Here are some rows, each followed by its group. Rows of different groups can look alike.
[-28 -17  12  35  39  38  15  -2 -21 -29 -35 -42 -40 -33 -22 -19  -3  23
  26  39  40  35  51  12   0 -21 -27 -37 -32 -20  20  40] 1
[ -5  -5  -8  -9 -12  -9 -11  -3   5  12   5   1   0   8  -1   6   2  -1
  10   7  13   0  13   8  12  -8   2  -3  -8 -12  -5  -3] 2
[-61 -19  68 108  62 -10 -48 -61 -67 -69 -64 -45 -16  37  65 127 127  69
  24 -16 -46 -60 -69 -68 -62 -45  -9  55  96  63 -22 -60] 3
[-63 -27  61 114  50 -20 -47 -63 -69 -68 -66 -46 -15  28  73 126 120  86
  36 -15 -44 -61 -69 -70 -63 -46  -7  57 105  79 -21 -62] 3
[ 19 115 120 110 125  97  84  85  63  50  56  33  16  -1 -11 -24 -36 -40
 -43 -50 -57 -59 -62 -64 -66 -71 -70 -71 -71 -69 -64 -51] 4
[ 27  -3 -26 -18   0   6  28  28  12   2 -20 -24 -21 -23 -15  -6  -5  13
  27  31  23   6  -5 -12 -24 -22 -16   1  13  31  14 -22] 5
[ 20  24   6  -5  -9 -19 -19 -21 -24 -29 -28 -25 -24 -20 -19 -11  -5   8
  18  20  27  31  39  41  39  20  12   3  -1 -12 -18 -17] 6
[-71 -75 -69 -55 -28  17  61 127 127 127 127 127  67  18  -1 -30 -50 -67
 -73 -76 -79 -81 -81 -80 -80 -75 -69 -55 -22  29 127  46] 6
[-22  -6  33  37  12  -2  -4 -26 -33 -28 -19 -23  -3  17  23  34  36  17
  11   3  -5 -23 -29 -30 -21 -10   7  17  35  25  -3 -23] 3
[-15 -30 -32 -36 -39 -35 -30 -27 -35 -28 -26 -17 -22 -14 -14  -7   5   1
   6   5  17  10  38  34  30  46  48  26  44  33  43  18] 4
[-36  -5  36  45  32  -6 -29 -40 -44 -43 -42 -17  -3  27  43  50  61  44
  27 -11 -23 -35 -44 -39 -39 -23   9  41  59  41  -4 -38] 3
[-34 -36 -15   9  41  42  47  54  45  10  -5 -19 -31 -44 -49 -49 -46 -44
 -40 -30  -9  -3  26  23  66  75  61  34   9 -13 -33 -33] 7
[ 32 -12 -25  -7  16  16  25   2 -20 -24 -29 -20 -16   4  14  28  21  18
  14 -12 -30 -26 -19  -6  13  23  22  15  -9 -24 -14  32] 8
[-61 -59 -34  13  73 103 126 110  50  18 -28 -49 -60 -64 -71 -71 -72 -68
 -68 -58 -46 -12   9  61 110 127 106  66  16 -34 -58 -62] 7
[-52 -51 -26  15  58  71  86  72  55   7 -25 -30 -51 -56 -59 -64 -63 -61
 -54 -46 -30 -11  33  62  90 104  87  57  20 -26 -48 -51] 7
[  3  -3  -5  -9   1   1  -7  -4 -12  -2  -9   4   4  -2   4  10  -5  12
  -7   1   1  10  -4   3  -2  -1   0   5   3   1   6   1] 9
[-11   1  11  11   3 -17 -16 -11 -10  -8  15   2  16  15   0  -9  -9 -13
  -9  -8  -4  -6   7  15  11  25   1  -3  -6  -7  -1  15] 5
[  4  -5  -2   0  -2 -10  -7  -6   1   2  -8  -2 -10  -1   4  -2   8  -2
  -3   4  10   4  -1  11   2  -1  -4   6   2  -3   4   5] 8
[-41 -57 -61 -61 -64 -62 -59 -59 -53 -53 -56 -45 -39 -41 -36 -29 -18  -8
 -14  15  32  45  56  74  66  77  89  99  93  94  94  22] 4
[-27 -38 -37 -32 -29 -17 -15 -10  -7  18  18  35  17  35  30  34  29  30
  42  39  34  17  15   9  -3 -17 -19 -24 -31 -32 -33 -24] 2
[ -7  11  12   1 -16 -12 -11  -4  11   7  11   1  -3  -5  -9 -20 -13  -7
 -14  16  18  21  16  19  -4  -9 -12  -9  -5  14  12 -10] 8
[127 -59 -79 -73 -44  49 127 127  44 -29 -70 -80 -81 -80 -75 -58 -23  75
 125 127 127   8 -53 -75 -81 -81 -74 -41  61 127  -6 -79] 5
[ 59  27 -34 -55 -54 -51 -41  -9  15  46  70 108  68  54  21  -7 -31 -44
 -52 -55 -56 -56 -50 -30  -9  17  73  76  70  18 -32 -47] 1
[ -1   3  -3  -4  -2   4  -2   0  10   0  11  -6   3 -10  -8  -7  -9   1
  -7  -4   3  12   0   3   1   7   0   1   4   2  -1   0] 7
[-52  55  23 -37 -52 -47 -10  37  77  76  10 -33 -50 -51 -50 -33  -1  42
  78  49   8 -31 -52 -52 -42  -3  46  79  21 -35 -46  76] 9
[ 24  66  76  67  88  67  80  43  52  40  28  18  12  11   5 -17 -14 -16
 -25 -32 -40 -44 -47 -43 -48 -53 -53 -55 -56 -52 -49 -34] 4
[-23 -27 -24  -9   3  14  21  39  43  35  43  43  20  18   9  -8  -4 -12
 -18 -32 -33 -34 -29 -27 -30 -23 -22 -12   1  19  40  20] 6
[-73  48  93 -21 -67 -77 -69 -47   3 110 127 103   5 -48 -68 -74 -75 -69
 -46  -1 103 127 126  16 -49 -70 -74 -68 -20  90  50 -73] 8
[  9  13  12   2   6   7   0  -8 -13 -16  -2 -14  -4 -11 -15 -15 -16  -5
   3  -8  -1  -4   6   9   1   3   8   3  13  13  16   6] 2
[  7   5   5  10  -3  -7   5  -5  -3  -8  -5  -4 -13  -8  -4  -5 -18  -8
 -10   0   3   1  -6  10  14   3  -3   9   8   9  14   6] 2
[-52  10  75  30 -15 -45 -59 -55 -42 -20  15  79  87  71  37   4 -30 -43
 -54 -59 -49 -35   2  46  74  59  40 -17 -49 -52 -23  72] 5
[ 65  57 -22 -49 -64 -70 -70 -67 -59 -49 -26   1  31  75 100 127 118 118
  67  29   4 -25 -51 -63 -68 -71 -70 -66 -51 -15  61  68] 7
[ 39  38  -6 -25 -35 -48 -46 -41 -38 -32  -9  -2  27  34  43  69  57  55
  43  31   8 -12 -25 -28 -42 -43 -41 -40 -22   0  43  41] 7
[ 31 -13 -26  -8  13  30  19   0 -18 -26 -32 -27 -14   5  29  21  26  14
   7 -15 -22 -28 -32 -15  12  26  33  25  -8 -22 -19  35] 8
[ 20   9 -14 -23 -27 -19 -15 -11   6   9  26  40  17  12  15  -7  -3 -14
 -17 -18 -20 -16 -14  -1   4  12  24  26  16   8  -7 -14] 1
[-52 -51 -24  12  49  85  82  71  35   8 -19 -33 -47 -58 -62 -62 -64 -63
 -57 -46 -30  -9  25  51 101 107  94  76  17 -22 -50 -52] 7
[-33   7  28  23  -8 -28 -37 -37 -25 -10  22  38  46  48  24   0 -20 -29
 -32 -33 -30 -14   8   9  42  50  22  -5 -24 -31 -14  44] 5
[ 21  52  44  47  50  50  48  41  38  30  36  13   1  13   3  -4 -19  -7
 -16 -17 -24 -34 -33 -39 -35 -40 -44 -40 -44 -39 -35 -20] 4
[-38  41  24 -27 -44 -34  -9  19  58  47   9 -30 -41 -42 -36 -19  15  37
  46  32  10 -13 -36 -38 -34  -3  35  45  32 -29 -31  56] 9
[ 14   7 -13  -9 -14  -9  -9   2  10  11  14   6   7   1   4   0  -4  -9
 -11 -15 -17 -12  -1  -4   4  12  15  12  14   4  -5  -5] 1
[ -5   3   6  -6  -8 -13  -5   7   0   1   3   9  11  -8  -7  -8  -9   3
   4  -2  12  -3  10   5   2 -14   0  -1  -6  11  10  -2] 8
[ 19 -13 -10   1   4  10   0 -13 -11 -10 -19   3   8   9  17  -1 -10 -18
 -18 -12   7  11  30  24   9   3  -9 -17  -9   7  18 -13] 9
[-57 -66 -68 -63 -61 -53 -42 -30  -9  11  40  45  69  86  89  81 113  93
  84  62  55  51  14  -7 -23 -36 -53 -59 -64 -67 -66 -56] 2
[ 47 104  27 -18 -47 -67 -71 -75 -77 -80 -79 -76 -72 -68 -59 -44 -27  -5
  41  68 127 127 127 127 108  70  11 -23 -51 -64 -69 -67] 6
[-23  12  25  19  -6 -23 -27 -31 -21  -1   9  17  29  34  21   1 -14 -20
 -26 -33 -19 -16   6  28  29  33  17  -2 -23 -22  -6  34] 5
[ 22  46  51  64  46  56  50  43  41  26  29  11  18   8   5  -9 -19 -14
 -22 -27 -20 -27 -32 -38 -38 -41 -44 -42 -46 -40 -36 -23] 4
[-10  -2  13  12  19   7 -13 -22 -16 -20 -14 -16  -4  13  19  19  19  17
  18  -4  -7 -19 -15 -20 -16 -10   5   9  26  19   5 -10] 3
[-15  25   5 -12 -22 -19  -1  18  21  33   6 -16 -17 -20 -23 -11  -4  12
  23  11   8  -5 -13 -16 -13   1   9  16  10 -11 -13  33] 9
[ 38 -24 -30  -9  13  36  23  10 -19 -29 -39 -31 -14  -1  14  39  34  21
  11 -18 -29 -35 -32 -14  18  32  50  13 -12 -32 -19  37] 8
[ 94 -52 -44  10  71  46 -27 -54 -60 -54 -39   7  46  85  70   7 -38 -50
 -58 -54 -35  15  80  90  52 -13 -48 -58 -41  32  73 -57] 9
[ -5   2   9  -4   7  -9 -17 -10  -7  -7   9  12   8  16   0  -3  -4 -10
  -8 -11 -13  -5  18   6  14  13   3   2 -10 -12   3  13] 5
[ 61 -35 -32  12  46  34 -15 -35 -45 -36 -21  10  48  42  43   2 -24 -39
 -40 -34 -19  -1  42  66  46  -5 -35 -38 -26  28  39 -40] 9
[-27 -27 -13   2  25  51  45  45  19  16   1 -16 -24 -39 -35 -39 -41 -40
 -30 -26 -21   2  25  36  51  49  36  39   3  -7 -26 -27] 7
[-59 -69 -69 -64 -62 -54 -42 -30 -15  13  30  57  81  76  95 117 104  79
  72  81  59  45  14 -13 -28 -37 -51 -62 -66 -67 -67 -58] 2
[ 28 -10 -20  -2   9  18  20   6 -11 -30 -26 -21  -7   0  17  28  18  19
   5 -19 -22 -23 -19 -15   9  20  17  14  -1 -21  -7  27] 8
[ -3 -12 -21 -14 -13 -13  -9 -11 -17 -17 -18  -4 -12   3   0  -5  -1  -2
  13   1   9   8  20  16  12  11  21   7  17  14  17   4] 4
[ 13   8  -8 -13 -17  -8  -6  -1   4   6   8   7   6  11   0   0   2  -7
  -7 -16  -5  -4  -6   3  -4   6  13  11   2   8   1  -4] 1
[  7  -2  -8  -2  -5 -10   0  -8  -5  -6  -1   2  -7   4  -9   4   2  -4
  -4   1   3  13  -1   7   1   2   1   4   7   4   5   6] 4
[-19  16  23   1 -19 -25 -18  -8  12  32  21  22   9  -6  -9 -32 -24 -16
 -13   7  28  36  19  14  -3 -18 -21 -20  -3  13  20 -21] 8
[-11 -17 -21 -21 -28 -25 -22 -23 -16 -16 -13 -17 -20 -13  -4   2   0  -1
  -2   6  22  13  23  23  26  12  20  26  28  26  31  10] 4
[-35  14  40  20  -6 -35 -43 -37 -30 -18  14  42  49  49  26   4 -12 -32
 -41 -38 -30 -20  -2  37  47  50  27  -5 -33 -38 -12  51] 5
[-32 -46 -44 -41 -35 -29 -23 -13   5  11  22  28  43  45  41  35  42  49
  35  36  43  46  19  14  -3 -18 -27 -37 -39 -42 -42 -32] 2
[-47  50  25 -35 -49 -40 -10  30  60  54  15 -25 -48 -52 -49 -30  14  55
  65  59  20 -21 -45 -47 -42 -15  45  56  17 -33 -42  65] 9
[-18   2  12  28  14   0 -14 -23 -29 -29 -20 -11   3  14  20  33  25  22
   9  -6 -12 -13 -27 -20 -14  -3   6  12  24  27   5 -20] 3
[ 41   1 -28 -36 -27 -15  -2  18  49  49  30   8 -12 -15 -41 -38 -37 -32
 -27 -16   5  38  54  44  36  23 -11 -29 -33 -30  -1  38] 3
[ 15  20  16  -5  -8  -6 -14 -16 -23 -18 -23 -19 -15 -16 -12  -3 -10   5
  -3  10  29  33  22  27  24  20  10   1  -4 -13 -15  -9] 6
[-47  49  26 -31 -46 -40 -14  35  62  52  20 -23 -40 -50 -42 -26   7  40
  51  56   1 -23 -43 -43 -37  -4  45  51  18 -32 -38  68] 9
[-36  10  43  20  -8 -36 -44 -38 -36  -6  18  55  61  43  35   2 -22 -35
 -43 -42 -40 -20   1  41  50  50  29 -17 -33 -36 -17  52] 5
[ 14  23  14  19  13  19  15  19  15   3  14  15   9  -2   2  -1  -9  -1
  -8  -4  -7 -21 -11 -16 -18 -17 -15 -21 -18 -15  -7  -4] 4
[-29  -6  30  31  23  11 -19 -32 -38 -37 -37 -24  -5  11  32  66  56  31
  19  -8 -17 -31 -35 -38 -26 -24   7  28  58  33  -3 -30] 3
[ 23  -7 -16 -13   0  10  14   7  -9 -19 -23 -20  -6  -1  24  14  15  13
  -2   1 -14 -17 -12  -4   2  25  13  13  -8 -17  -8  23] 8
[ 17   1 -15 -19 -18  -8  -2  12  15  15  12   3  -3  -8  -6 -17 -17 -21
 -16 -10   8  24  31  22  22   4  -8 -13 -19 -12  10  17] 3
[  6  -3  -7  -6  -3  -1  -2   8   7   9  -1  -2  -2   0  -8  -9  -4   3
 -13  -3   0   6   9   6   5   2   5  -6  -9  -2   9   6] 3
[ 89 -49 -58 -28  43  90  65   1 -44 -63 -67 -57 -40  -4  42  84  93  37
  -4 -41 -59 -63 -60 -36  -1  65  71  34 -26 -55 -46  90] 8
[-62 -60 -32  12  75  96 120 102  50  17 -23 -48 -58 -66 -70 -73 -72 -71
 -63 -58 -43 -13  22  53 106 124 111  74  15 -31 -59 -62] 7
[-58 -68 -69 -65 -61 -51 -42 -31  -9  12  34  56  89  84  91  89 108 101
  67  64  56  42  22 -12 -27 -40 -51 -60 -65 -67 -67 -59] 2
[ 10  -3 -10 -10  -2  -2   3   5   6   6   4  -2  -2  -7  -6 -12  -3  -9
  -3   4   1  12  25   2   2   5  -2  -6 -11  -9   2  11] 3
[ 47 -27 -23  11  39  23 -12 -30 -34 -36 -17  10  39  34  26   4 -17 -31
 -32 -31 -13  20  38  41  30 -10 -26 -28 -15  22  30 -33] 9
[-22  19  10 -18 -22 -17  -1  15  34  16  15 -12 -17 -27 -18 -21   3  19
  16  37   3  -6 -18 -22 -16  -7  20  27   8 -16 -14  33] 9
[-11 -10  -2   5  17  16   9   9   7  -6 -15   1  -8 -15 -16 -18 -18 -13
 -15  -5 -12   8   8  12  17  30  23  12   8   1  -7 -11] 7
[ 36 -21 -19  10  19  22  -1 -22 -30 -29 -15  11  24  32  15  -3 -11 -25
 -24 -19 -13  12  26  41  18   4 -20 -28 -19  21  31 -24] 9
[ 16  29  16  11   5   7   8  -2  -7  -7 -11 -17 -17 -20 -19 -23 -17 -15
 -12 -15 -12  -5  -6  -5   5   3   8  20   9  19  30  17] 2
[-18  18  10 -13 -20 -14  -9  21  17  22  12 -15 -16 -25 -22  -9   0  18
   9  14  10  -1 -20 -22  -7  -1  18  20  13  -8 -11  28] 9
[ 36 -13 -29 -28  -8  15  29  32  23  -8 -10 -25 -33 -31 -22  -5  10  16
  28  39  28  19  -1 -22 -32 -29 -24  -6  23  34  16 -24] 5
[-57 -68 -67 -66 -60 -51 -41 -27 -10   3  33  50  69  57  81 119  83  98
  92  72  64  53   5  -1 -20 -38 -51 -59 -64 -65 -64 -56] 2
[ 17   0 -16 -22 -18 -11   2  20  23   7  16   7  -8 -11 -17 -19 -23 -16
  -2  -2   3  27  29  25  13  12  -6 -14 -21  -8  -1  18] 3
[-17   8  19  12  -4 -14 -18 -31 -16 -10   3  20  26  23  10   3  -8 -20
 -17 -25 -20 -13  17  12  28  34  18  -3 -13 -20  -9  23] 5
[ 33  13 -15 -30 -31 -29 -26  -6   3  27  55  47  38  26  11  -6 -14 -22
 -28 -36 -28 -34 -21 -10  -3  19  31  32  36   8 -14 -21] 1
[ 37 -22 -19   9  31  19   1 -19 -30 -26 -16   9  33  24  22  -6  -7 -27
 -33 -26 -11   2  33  34  21   2 -21 -25 -16  18  31 -26] 9
[-13  12   5 -10 -20 -14  -7   8  14  13   2  -7 -17 -21 -21 -15  20  16
  25  25   6  -1 -14 -18  -9   0  10  19  10  -9 -12  23] 9
Which 5 groups are nearest to each row below, nearest first, going by the average distance to the group's rows?
[ 53  -8 -47 -51 -45 -22  17  47  72  66  45  12 -24 -39 -50 -58 -52 -48
 -38 -13  26  51  72  89  67   9 -26 -43 -53 -47  -8  56]: 1 9 8 5 4
[-12 -22 -24 -24 -21 -12  -5 -10   5   3  14  22  16  16  14  10  23  19
  16  15   5  18  17   7   0  -6  -3 -11 -19 -18 -17 -11]: 1 8 2 9 3
[ -4   8   3  -7  -8  -8 -10   2  10  -2   4  -5  -4  -4 -13  -8   5  10
  16   6   2   2  -7   1  -4  -1   4   0   2   1   0  10]: 1 8 9 3 5
[-55 -19  63  85  48 -17 -41 -55 -63 -64 -57 -36 -12  29  65 117  96  81
  34 -12 -39 -56 -62 -62 -55 -37 -10  42  93  66 -19 -55]: 3 8 1 9 2
[ 30  12 -11 -26 -29 -24 -13 -12  16  26  29  30  19  24  14  -1 -15 -14
 -22 -27 -29 -25 -22 -10  -1  18  29  22  30  16 -13 -18]: 1 8 9 5 3
[-32  18  30  -1 -26 -37 -34 -16   6  25  60  46  10 -17 -32 -34 -35 -33
 -10   8  48  54  44  21  -6 -29 -40 -25   7  39  24 -32]: 1 9 8 5 3
[ 60 -10 -50 -55 -48 -24  13  39  92  78  61  -3 -27 -42 -53 -57 -57 -54
 -38 -24  14  66  81  88  59  20 -22 -45 -55 -50  -7  57]: 1 9 8 5 4
Which 5 groups are nearest to each row below, nearest first, going by the distance to the group's nearest row?
[-26  25  12 -20 -26 -22   0  12  36  30   7 -23 -26 -32 -21 -11   7  27
  36  28   6  -7 -11 -25 -22  -1  21  21   7 -14 -23  36]: 9 7 2 8 3
[  8  -4  -6   1   2   1   2  -6 -10   1   1  11  -1   6  -6   4  -8 -10
  -2  -5   1   8   4  11  -3   0  -9  -3  -1   3  12  -4]: 4 9 8 3 7
[ -2 -13 -15 -14 -11 -14 -16 -17 -15 -18  -8 -14  -3  -8  -8  -2   3   2
   4  12  15  15  10  14   7  11  11  16  21   9  17   8]: 4 8 9 2 7
[-11 -19 -23 -27 -21 -29 -25 -23 -19 -14 -21 -12  -8  -1  -3  -9   2   2
   4   8   7  34  20  16  30  21  13  28  26  17  23  13]: 4 8 9 2 6
[-30  -4  27  29  24  -3 -19 -35 -35 -40 -32 -19  -3  21  34  46  47  33
  22  -3 -15 -27 -28 -34 -24 -14   2  28  42  37   0 -30]: 3 9 8 4 2
Which 4 groups are nearest to each row below, nearest first, going by the distance to the centre of the group?
[ 18  28  21  27  30  27  24  26  14  24  18  15   1  14   8  -2  -5  -7
 -16 -17 -16 -22 -14 -15 -19 -30 -28 -24 -30 -21 -20 -12]: 4 8 9 5
[ -9   3   8   8   1   2  -8  -8 -17  -9 -12  -3   1  -2   4  -1  17  14
  12  10 -11  -7  -7  -5 -10  -5   1  12  13  16  -3  -6]: 3 9 8 5
[ 46  17 -25 -42 -42 -39 -20 -13  23  42  36  55  53  34  14   3 -20 -30
 -38 -43 -43 -41 -36 -21   2  31  46  56  53   7 -21 -37]: 1 5 9 8
[ 35 -21 -17   4  25  21  -9 -24 -26 -22 -14  13  29  27  14   9 -15 -20
 -27 -23 -16   9  25  29  24   4 -18 -28 -16  19  30 -22]: 5 8 4 6
[ -5   0   0   3  -5  -1  -2  -8 -14  -5  -8  -5  11  -2  -7  15   5  12
   4  -5  -5  -3   6  -2   1   6  -1   4   7   6   0  -1]: 8 9 5 3
Which 4 groups are nearest to each row below, nearest first, going by the distance to the group's nearest row?
[ -6  -5   2   8   7   1   5  -2  -8  -3 -12 -20  -5 -15 -12  -6   1   1
   6  14  14  12  15   7   2  -4  -4  -8  -7  -2  12  10]: 8 3 4 7
[ 35 -18 -29  -8  18  21  23   2 -22 -28 -28 -28 -12   2  24  20  26  23
   2 -11 -21 -32 -27 -21  16  20  35  25 -10 -21 -12  34]: 8 9 3 4
[ 47 -25 -29  -9  24  38  22   4 -14 -38 -38 -29 -29   4  29  45  50  16
   0 -24 -32 -36 -33 -18   7  25  37  23 -16 -31 -20  49]: 8 3 9 4
[-22 -30 -23 -13  -1  14  29  37  44  40  43  38  32  23  -1  -4 -10 -26
 -24 -29 -29 -34 -33 -32 -38 -20 -23  -5   0  25  44  28]: 6 4 1 3
[-39 -15  42  55  25   0 -31 -38 -46 -50 -39 -24  -7  20  56  72  66  57
  23  -6 -23 -38 -49 -44 -41 -24  -5  40  61  41  -7 -39]: 3 8 9 4
[ 48  42 -10 -33 -52 -53 -53 -50 -39 -36 -19   9  40  57  89  75  75  66
  42  23   6  -3 -34 -42 -51 -53 -55 -46 -35  -1  36  45]: 7 2 3 9
[ -2 -12 -12 -12  -9  -7  -9 -12  -2  -3  -5  10   7  18  19  13   4  -3
  12  12   2   1   5   6  11   0  -4   0  -4  -8  -7  -5]: 2 8 9 4
[ 18  -8 -14  -6   5   7   8   2 -13 -12 -16 -14 -12  -2   2  14  12  10
   5  -8  -1 -17  -9   0   5  16  15  12  -1 -12  -6  21]: 8 9 4 3
[-48 -16  55  78  37  -3 -31 -50 -53 -59 -48 -26 -12  24  64  85  95  50
  29 -13 -37 -47 -52 -54 -53 -34  -8  39  73  62  -9 -48]: 3 8 9 7
[-36  28  41   1 -34 -45 -37 -21   6  42  72  38  14 -20 -31 -42 -48 -31
 -16  10  36  79  43  28 -15 -35 -40 -30   4  43  31 -38]: 8 3 7 2
[ 36 -19 -20 -14  21  17  21   0 -15 -21 -32 -30 -12  -1  18  27  20  27
  13 -10 -20 -30 -23 -13   7  20  18  19  -5 -17 -13  35]: 8 9 3 4
Which 4 groups are nearest to each row below, nearest first, going by the average distance to the group's rows?
[ 5  0  1 -5 -3  3  2  3  2  4 -5 -5 -6 -6 -3 -7 -5 -4 -3  2 -5 -2 11 18
  6 -2 -1 -5  1  4 -1  8]: 1 8 9 3
[-34  30  37  -1 -29 -38 -33 -13   8  47  56  43   5 -19 -38 -37 -39 -28
 -18   6  52  67  39  17 -15 -30 -38 -28   0  37  26 -35]: 1 9 8 5
[-25 -19   5  25  43  19  12   0 -21 -28 -33 -40 -36 -28 -24  -6   4  13
  32  50  55  46  24  13   0 -22 -31 -38 -34 -13  17  34]: 8 9 3 1
